Each run below is a few steps of one of 7 hidden systems, one row a step.
z_732, path 1:
[[-28   8 -42  22  39  -4  -7  -6  -8  19 -19  -7  -8  -7  13   5  17 -16]
 [ -1 -27  -4   0 -25 -32   5 -11   8 -29  -6  39 -15 -29  -1   0   3   1]
 [ -1  12   6   3 -28   0  29  14  -5  -4  -5 -11  24  35   5  -2  12  46]
 [-10  16 -28  11  43  -4  -8  11   6   0 -17 -32 -22   1   3   0  30  -6]
 [-12 -30   7  -8 -11 -16  -6  16  32 -26   6  31  -6 -38  -7   6   9 -11]
 [ 18   7  30 -17 -25   9  25  27 -11 -12  10 -20  15  16   3  -4   0  36]
 [ -2  15  -5  -3  44  19 -20   7  11  11   1 -39 -10  18  -7  12  25 -19]
 [ -2 -25   4 -14   4  -2 -18  21  13  -6  16  31  -9 -41   0  -4 -15 -30]
 [ 30  -2  42 -13 -27   8  18  -3 -15 -11  17 -11  20  22  -6   0 -24  16]
 [ -7  23 -12  -2  34  27 -23  -6 -16  29  -1 -28  11  26  -4   5   4 -20]]
z_424, path 2:
[[ 12  31  22 -13  -3  10  32  -2 -20 -14   3 -14  24   1 -42 -12  -3   7]
 [-17  15 -13 -11  21  -6 -26  -7  37  29  12 -12 -12   7 -33   6 -16 -12]
 [  8 -22  27  -2  -7  15 -30 -17 -18  10  10   7   0 -15  28   3 -43  -9]
 [  1  27   7  12 -17  23  32 -34 -19  -4 -10  21  29  -5 -24  -5   6  -1]
 [-14  36 -21  -7  12  -4  10   1   6  41   8 -13 -36  -8 -10   9  -4  18]
 [ 10 -33  10  10 -14 -12 -17 -34  11   7   6  15 -29   2  33  18 -18  -4]
 [-11   4 -16  22 -18  13  22  -9 -39  -3 -23  23  27  -2  23  -5  15  10]
 [ 15  33 -19  -2   6 -13  30   1   5  -2  -7 -17 -43   3  -8  -6  28  19]
 [-12 -37 -17   4  -5 -36 -20  10  34   1   2  16 -21   4  23   9  -3   2]
 [  6 -20  13  13 -12   4   1  11 -31 -30 -18 -10  32  12  35  -8   9  15]]
z_424, path 3:
[[ 16  18   5   0 -24 -18   9 -41  25   3   0  -3  -8  33 -27  -4 -12  21]
 [-25   5 -25  31  14   2 -27  -5   8  29 -13   0   1  -6  30 -12 -27   6]
 [ 16   3  28  12 -22   9   9 -29 -12 -28 -12   4 -23 -34  19  -7   1  21]
 [-28  14 -18   9 -24   0  22   7  32  12  -5  25   6   1  -9  10  30  25]
 [  9  -5   7  10  18   6   3  16   8  15   6 -33 -32  14  46  18   8  18]
 [  1 -29  -2  18   2  -1   3  -9   9 -32 -12  29  -1 -15  15  11  33 -29]
 [ -6   6 -12 -24  -6  -3  25  49 -32   1   4  -5   9  -7   2   4  30  18]
 [ 29 -12  -2  -9  16 -21   1   3  30 -14   9 -17 -15  44 -15   6  19 -18]
 [-15 -29 -19   1  23 -11 -26  30 -16  -4  -4   5  27 -10  14 -14 -20 -27]
 [ 25  10  26 -22  -9  -5   7  -3 -27 -39  -3 -18  15  -4 -31 -18  -2   3]]
z_30, path 4, 10 rows:
[[ -6  -7  14  12   5  20  -5  11 -14  14   9  10  21 -24  21 -17 -54  -8]
 [  0   5  28 -27  -9   3  -4 -35 -29  12  14  -8  -1 -12 -28  22 -23   0]
 [-11   8 -19   0 -11  12 -29 -22  15  44   5  18   9  29   1   1 -19  -5]
 [ 36  -2   2  16  -5  -9   2 -31 -17   0  -2   7 -24   4  24 -25 -43   0]
 [-17   2  -9  13 -16 -19  31 -43 -12   4  -8  31   7 -11 -23  15  -2   3]
 [  4  26 -43 -12 -12 -12 -13 -14 -17  18 -20   6 -23  23   4  -9  20  16]
 [ 25 -13 -11  26  -4 -24  15 -21  38 -26 -11  14 -29  17  11  -7  14  -3]
 [-14   6 -21  22  -5 -13  41  14 -24 -17 -24  14  11 -19  11 -13  18  20]
 [  1  13  -9 -20   9 -13   3   2   2 -17 -11 -22 -24   1 -23  15  55   4]
 [ -5 -15 -18  10   5   2  -7  42  42 -11   0   9   1  12  23  -4  29  -2]]
z_732, path 5, 10 rows:
[[ -6 -23  32  12  -2   9  -2  12 -31 -17  -5 -17  18 -23  36   2 -18  17]
 [ 21  17   1 -13  -2  23  -5 -28  -7 -16  -7   1   0  21 -19   6  47 -21]
 [ -6   7 -31 -16   7 -11   5  35  15  37  23  23 -10   2  -8  -9 -22 -10]
 [  5 -33  29  15  10 -27  -1 -16  -4 -21  -2 -27   1  -3  17   4 -37  12]
 [-15   8   5  -1  -7  36 -22 -16 -22  -8 -18   5  38   7  -5   6  34  -9]
 [ 23  27 -34 -19   0 -12   8   9   2  10   5  19 -34  -1 -19 -28  -6 -10]
 [-19 -22  16  20   3 -26   4  -6  36   7   9 -12  10   9   0  13 -39  17]
 [ -9   4  11  12   0  26 -15  -9 -43 -14 -22 -13  16 -23  26  -4  15  10]
 [ 22  25 -17 -11 -13   8   4 -20  21  -4  -1  26 -23  11 -29  -5  35 -18]
 [-15  -4  -9   7   1 -19  23  34  19  33  22   3  -3  -2   9   1 -39  20]]
z_510, path 6:
[[ -5 -17  -3 -14 -15  -2 -34  39  27   2  10   9  31  21   4 -17 -20   6]
 [ 27  11  29  11  17  -4  13 -11  -3 -20  -2 -47  -7   7  -5 -16 -21  13]
 [-29   7  -3  -4  20  11 -24 -20  20   1  -3   3  17 -13 -44  14  13 -35]
 [  7  -3  17 -33 -28   7 -41   8  -8  13  11   6 -12 -16  12 -11 -30  19]
 [ 12   5  29  27  -7  16  26 -32  25   5   9 -12   9  34   0  11 -12   2]
 [-20  23 -15  -3  25  15   6  -5 -36  27   2   7   3 -35 -18   0 -16 -25]
 [ 12 -20   9 -17 -38  -7 -14 -26   4   1   6  35 -34 -10  13  18   8   4]
 [  1   6  -9  16 -14   4  32   9 -12  26   7   9  36  39  14  -5 -21  15]
 [ 12  14 -18  18  27  -5  22 -23 -31  -7 -17  -3 -34 -22  11  -7  11 -14]
 [-22 -21 -25  -8 -24 -21  -6   9  20  -8  -5  46   8 -10  -9   8  23  -5]]
z_30, path 7 (10 x 18):
[[-17  -5   5  25  -2 -20  19   5  -3 -13  -8  -2  41  -6  -5 -24 -44  17]
 [-21  20   2 -22   5 -13 -27 -24 -18  -5 -16 -23  -8 -29 -35   0  -2  14]
 [-12  -2  -4  -5 -27   5 -38  -6  51   8   2  23 -14   2   3  -2   1  14]
 [ 18  14  20  25 -12  13  22  -2   1  -2  -2 -10 -14  -7  37 -19 -24  38]
 [-22  15   9  17  14  15  26 -31  -4  10  -1   1 -16 -35 -12  30  17  -7]
 [  6   6 -24 -22 -10  22 -18  13 -13  29   6  25 -26   4  25   9  27  -8]
 [ 45 -15  16  15  -2   4  32  -3  10 -10  13  -1 -13  40  23   7   7 -10]
 [-15   2 -21  27  29  -2  36   4 -34   2 -11   3  31  -1  -4   0   1 -24]
 [  8  -9 -18 -41   8 -22 -25   5 -27 -11  -1  -2 -12   2 -24   5  19 -24]
 [  5 -25  -3   1 -18 -21 -10  19  36 -16   4   8  30  44  -4  -9  -4   4]]
z_12, path 8:
[[ 11   9 -18  24  18  37  -8   5  -4   8 -14   3 -12   6  44  -8  29 -14]
 [  2 -20  -7   3  -2  -8  34  16   3  -7  15  45  -2 -31  -5   3  -2 -28]
 [ -7 -14   4 -21   8 -31  21  14 -30   4   7 -29  -1  10  -8  32  10  14]
 [  5  -5 -25  10  29   9 -35  12   7   3 -13 -20   5  39  24  -6  21 -19]
 [  4 -19  -9   4   0 -12  -2  26  12 -18   5  32  18 -20  -1 -31 -29 -21]
 [ -4  -3  25 -21  -1 -32  14   3  -3 -20   8 -32  11  -4 -42   7 -14  15]
 [-13  19  -2  -1  11  21 -47  -2  16  12 -11 -36   8  25   2  -4   9  12]
 [ 16  -3   8   8 -19  22 -21   0  23 -10   2  32  -5 -23  16 -32 -23  -8]
 [  2  11  39  -6 -16   0  42 -16  -4  -7  16  -2   7 -15 -33  12 -15  13]
 [-11  28   0 -10  13  28 -18 -17 -13  33  -3 -30 -17   7   2  23  19   9]]
z_19, path 9, 10 rows:
[[  4 -10  -4 -18   8 -21 -18  52  -3 -12   2 -28  11  10   7 -22 -16  16]
 [ 17  -7  30  -4  18   6 -14  -1  -5 -41  -7 -39  25  17 -17  -9   7 -13]
 [-13  13   6 -29   0  14 -36  10  24  -9   4  -1  23  -9 -48 -10   6 -16]
 [ 14  11  26 -14  -2  -3 -20  -5  37   4  18 -21 -23   2 -17 -13 -34  14]
 [-18 -10  36  16   7  20 -11 -24  23  10  12 -14  31   5  -8  18 -28  -7]
 [ -4  23  15  -7  -4  43 -12 -28  -5  29  11  16 -10 -30 -11   7 -10 -18]
 [  7  -8  -3  -2  -8 -11  15 -21  20  30  26  31 -31   3  -3  19 -25 -11]
 [-10  -3 -11  23   4   4  11 -11 -30  43   6   3   5  10  36   7 -35   6]
 [ 13  -8 -17  16   6   6  10 -37 -34  -1 -14  27 -12  -7  18   6  17 -30]
 [ -5  -5 -48  -7 -18 -33  13   7 -18   9 -10  41  -4   0   1 -11   1   4]]
z_12, path 10:
[[ -2  34 -18  25 -15  18  25   7  24   3 -14  12  11  11   4 -24  13  25]
 [-15   2   6  16   5 -10  19   0  13  -2   0   2 -37 -54  12   2  -7  20]
 [-20 -19  21   4 -14   8   7 -14   7 -14  -6  -2   9   2  10  41  46  11]
 [ 12  11 -10  -2   1  32  14  44 -23   4   0   0  -3   0  36  -9  32   2]
 [  9 -19   1   7  26  -7  29  22  30   0  22  11 -23 -10   1  12   2 -34]
 [-26 -34  10 -15  14 -13  -8  22 -28   9  11 -16  28  -2   4  30  -8  -7]
 [ 29  -7  -5 -22  16   2 -32  17 -13 -22  -4 -21   4  30   2 -13  22 -23]
 [  3   1 -10  -1   8  -5   0  27  27  10  17  13  24  15 -20 -27 -39 -19]
 [ -7  -9  24 -14   9 -26 -22 -13 -10  -7   2 -29  -1 -20 -20  -4 -43   8]
 [  0  13  14  -8 -15  21 -39 -33  12  -7 -11 -14  26  30 -22  -3  11   4]]
z_510, path 11, 10 rows:
[[ -9 -13  10  22  18 -22  20 -41 -20 -20 -14 -14  -4 -20  -9  21   2  -6]
 [-15   4 -21 -22 -24  15 -27   3 -18   3 -11  33  27   2 -11  -2  24 -10]
 [ 37  13  -9   1 -16  -8   8   9  15   7   4   0 -35  22  27 -27 -16  27]
 [-31  -3  -5  39  28 -20  32 -13  18  -4  -8 -12  16  -5 -16  12  -7  -3]
 [-19   5  -3 -24 -10   8 -27   4 -40 -13 -17   5   4 -41  -2  -2  26   5]
 [ 27   4   4  -6 -27  12  -2   9  42   1  10  10 -13  36  14  -4  22  14]
 [-13   9  -5  22  39  -8  30  23   2  19   8 -30   6  -6   2  -7 -31   3]
 [-13 -20  16  -6  10   0 -17 -22 -15 -28 -12  -3  -8 -38  -5  25  32 -18]
 [ 11  -1   0 -31 -29  16 -17  31   7   7  15  21  26  30   0  -9   8  -1]
 [ 31   9   3  15  28 -10  19   1   3  10   9 -33 -31  24  14 -12 -27   3]]
z_904, path 12 (10 x 18):
[[-21   6 -43  16  22 -18  -4  -6  12  26  -9   1  16  36 -13   0  -5 -13]
 [ -3 -10 -12  -1 -18 -17 -35   3  -6 -21 -18  19  -9 -35  15 -30 -17  12]
 [ 11  15  19   4 -29   9  33 -16  12 -28  -5  11  24  12 -29  -4  26  12]
 [-25  40 -23   4  22  10   0  17  -3  37  -4 -28   4   4  -7  -9  -7  18]
 [-12 -13   1   9   3  -6 -27 -17  39 -14  -8  10 -38 -39   9   6   9  -1]
 [ -6  -6  37  -6 -23  33  19  18  -8  -9  15   9  32 -13   5  14   8   8]
 [ 18  24  -6  -3  38  10  19  11 -13  12   6 -39 -27  14   0   6  17  -9]
 [-22 -37  -9  -5  12 -19 -27   6  29  14  15  16 -11 -10   3  22 -10 -27]
 [ 23 -26  33  -8 -14   3  -3  12 -31 -34  -1  -6  17  -2  25  -8  -7   4]
 [ 21  17 -13  -2  18   4  24 -15  -6   3   3  -2  13  42 -28  -1  16 -32]]
z_19, path 13 (10 x 18):
[[ 23   3  14   0 -16  34 -19 -32  23 -13  -1  21  -6  13   0   0  28 -20]
 [-16  14 -16  10  -2  -6  21  19  32  18  11  26   1 -22 -18 -20 -32   2]
 [ -4   2  18   9  11 -12  16 -28 -24  11   0 -36 -24  -7   9  21 -13  24]
 [-14 -22   2   1 -15  25 -23 -14  -3   7  -2  26  19  11  20  30  31 -18]
 [ 28  23 -22   1  -6  11  23  24  -2  10   9  33 -22 -12  11 -37 -12  -4]
 [ -7 -17  -9  15  27 -46  36  -3  -7  -4  -1 -20  -4   8  -8  20 -10   2]
 [-18  -6  -9 -13  -5  15 -40  -2 -41   5 -17  -9  18   3  24   9  20   7]
 [ 40  -3  -6  -4 -16   0   1   2  20 -30  -2  30 -14   9   1 -28  18 -20]
 [-21  10 -16   7  13 -32  27  29  10   1  -1 -16  23   0 -24 -16 -24  21]
 [ -6   3  20  -4   9   4 -27 -27 -19 -13 -15 -44 -13  -3   5  15  22  17]]
z_904, path 14, 10 rows:
[[ 24   1  -2 -35 -33 -21   6 -21 -20  -1   5  18 -31   7 -12  11  13   8]
 [  1  -1  -8  16 -15 -15  17   8  14  24   6  -3  18  51  17  -1 -24  27]
 [ -2   3 -29  40  16  -8   8 -18 -17  -5 -25  12 -11 -22  27 -23 -13  -5]
 [-12   4 -16 -21 -34 -12  16  -5 -11  -9  -5  42  -1 -23 -24   7  33   5]
 [  0  16  -8  -1 -14 -11  16  35  12   3  -1 -24   1  31   9 -10  11  51]
 [-18   1 -21  46  31   2   6   0  38  -7 -14   2  -1 -11  15  -9   6 -12]
 [-22  -4   3 -16  -6   8  -4  23 -21 -16  -4  18   9 -57  -8   1  17  -3]
 [ 13   9  17 -24  -4   1  10  21  18 -19   6 -31  -7  23 -19  13  40  16]
 [-17  -7  -4  20  39  13 -18  22  34  17   8 -20  18  13  11  -2 -15 -19]
 [  5 -20  18  -5  17   5 -24  -7 -17 -31  -2   3  -8 -47   1  -6  -4 -30]]

Which system made each run below?
path 15 (2 x 18):
[[ 29  25 -30   5  -5  -3  19 -20 -26  15 -10   5 -12  40   8 -17   2   1]
 [-16   0 -37   8 -14 -35   6  -6  15  21  -3  35 -10  -5  -4 -12 -29   9]]
 -> z_904
path 16, 2 rows:
[[ -2 -12  13 -32  -6 -18 -15  41  13  -2  21  -3 -10 -29 -12  -7 -23  14]
 [  2 -14  36   1  -1   3  -5 -16   6  -8   5 -41  15  36   0  29   9  13]]
 -> z_510
path 17 (2 x 18):
[[ -9  23  -2   8  13  50   7  25   4  34  15   8  -5 -15  21   2   7  -8]
 [ 29 -11  19  -4   8  -5  21 -19  -4   2  20   5 -49 -19   6  18  -9 -19]]
 -> z_732
path 18, 2 rows:
[[ 10  22   6  -5  -2  16  -4  25  24  11  11  -7 -39 -24  19 -19 -12  24]
 [ -5 -31  39  17  11  -7  32  -1  13 -13  16 -15  13  -1   1  30  -8  -7]]
 -> z_19
path 19:
[[-11 -10 -14   3  31 -10 -44   9   1  -4  -9 -11 -19 -34  15 -16 -19 -10]
 [  8 -21  35 -14 -27  10  -1 -14  13 -36   7  22  16 -11 -19  11  17 -12]]
 -> z_904
path 20:
[[-16   5  33  10  16   5  25 -18  -9   3   6 -34  26   4 -23  25 -12   3]
 [-12  12   1 -21   0  37 -39 -15   0  24   3   8 -16 -13  -1  22  27 -19]]
 -> z_19
path 21:
[[-16  16 -39  22  10   9   4  30  -8  10 -18  14   3 -20  24 -26   5   8]
 [ -2 -27   5   3  -2 -37  19   4  29 -33   1  12 -24 -25  -9  12  15   0]]
 -> z_12
path 22 (2 x 18):
[[-24  -4 -42  18   4 -12 -10 -13  26  10 -15  23  12  26  -5   7  25  -9]
 [  2  10 -13  15  -8  -8  -6   2 -13  -8 -19   2 -24 -35  30 -33 -22  31]]
 -> z_19
path 23:
[[  7  22 -23  23  10  15  -6 -16 -31   4 -28 -12  15  24  22 -25   5   6]
 [ 13  17 -13   5  -1 -18  10  -2  17 -18  -9  12 -42 -36  -8 -28  -4   8]]
 -> z_424
path 24, 2 rows:
[[-14  17  14  18 -20   7 -20 -44  12   2 -18 -14   9   2  -1  -7 -21  36]
 [-13  10  12  28 -18  25   4 -43  34  -4  -8  21  -1 -14  -3   8  16   6]]
 -> z_19
path 25 (2 x 18):
[[ -6  21   0  26  33  -1   2 -38  -5 -14 -20 -16  -5 -27 -19 -17 -15 -14]
 [-18  -3 -18 -27 -26 -15 -14   6   1  12   4  43 -19 -37 -12   2   4   2]]
 -> z_30
path 26:
[[  7  10 -10  28  22  19  28   6 -16  30   4 -16  11  36  32   1  -4  -2]
 [ -2 -13 -34   0  16 -23  -2  -4 -10   9  -2  28 -38 -30   9   0  -5 -28]]
 -> z_904
path 27, 2 rows:
[[ 33  20   9 -34   8   1   6  10  -3  -7  16 -22  -7  24 -39  -9   7 -12]
 [-13 -14 -11  -4  28 -20 -41 -14  23  24   8 -16 -11  16  -6  13 -23 -21]]
 -> z_510
path 28 (2 x 18):
[[-17  29 -12  24   8  28   6  -3  31  29  -1  -1 -25  -5  17   8  20  14]
 [  3 -11   8  14   2   2  26  -1   8   0   8  16 -45 -42  31  15   7  -1]]
 -> z_732
path 29, 2 rows:
[[-15  -1   4  32  21 -11  19 -39  15  -5 -11  -9 -29 -21   0  24  11   2]
 [ -9   7 -29  -3 -18  21  -7   8 -19   7 -15  36 -10 -20  24   0  36   0]]
 -> z_30
path 30, 2 rows:
[[ 13   7   9   6 -10   1  25   1  21  39  27  -1 -27  23  18  11 -25  19]
 [ -8 -11   9  31  24  14  -2 -36 -31   4 -10  -8   2 -17  25  13 -12 -21]]
 -> z_12
path 31, 2 rows:
[[ 36  11   1   6  13  -7   0  -9 -12  -9  -7 -24 -49  -6  26 -19  -6  13]
 [-26  -5  -3  29   2  11  10 -25  32   5  -2  23  32  10 -13  14   6 -18]]
 -> z_12
path 32:
[[-13 -10  31 -22 -18  22 -23  -6  21  18  21   1  -9  -6  -2  37  10   3]
 [ 11   1  26  -1   3  37  10  13 -14  32  29  -8  12  17  25   8 -29  -7]]
 -> z_510
path 33 (2 x 18):
[[-12  13  26  11   9  -3   4 -11  28 -13  -3 -47  17  13 -27   4  -4  24]
 [-27  21   8  -6  19  38 -40  -4   1  12  -3 -18   6 -29 -12   4   7 -12]]
 -> z_510
path 34:
[[ 19  16   3 -28 -12 -17 -16 -32 -12 -11  -4 -13   1  22 -47 -11  -6   1]
 [-19  -4 -28  16  -4 -28 -15  -5  41  13  -4  17   7  14  -7 -18 -28   9]]
 -> z_30
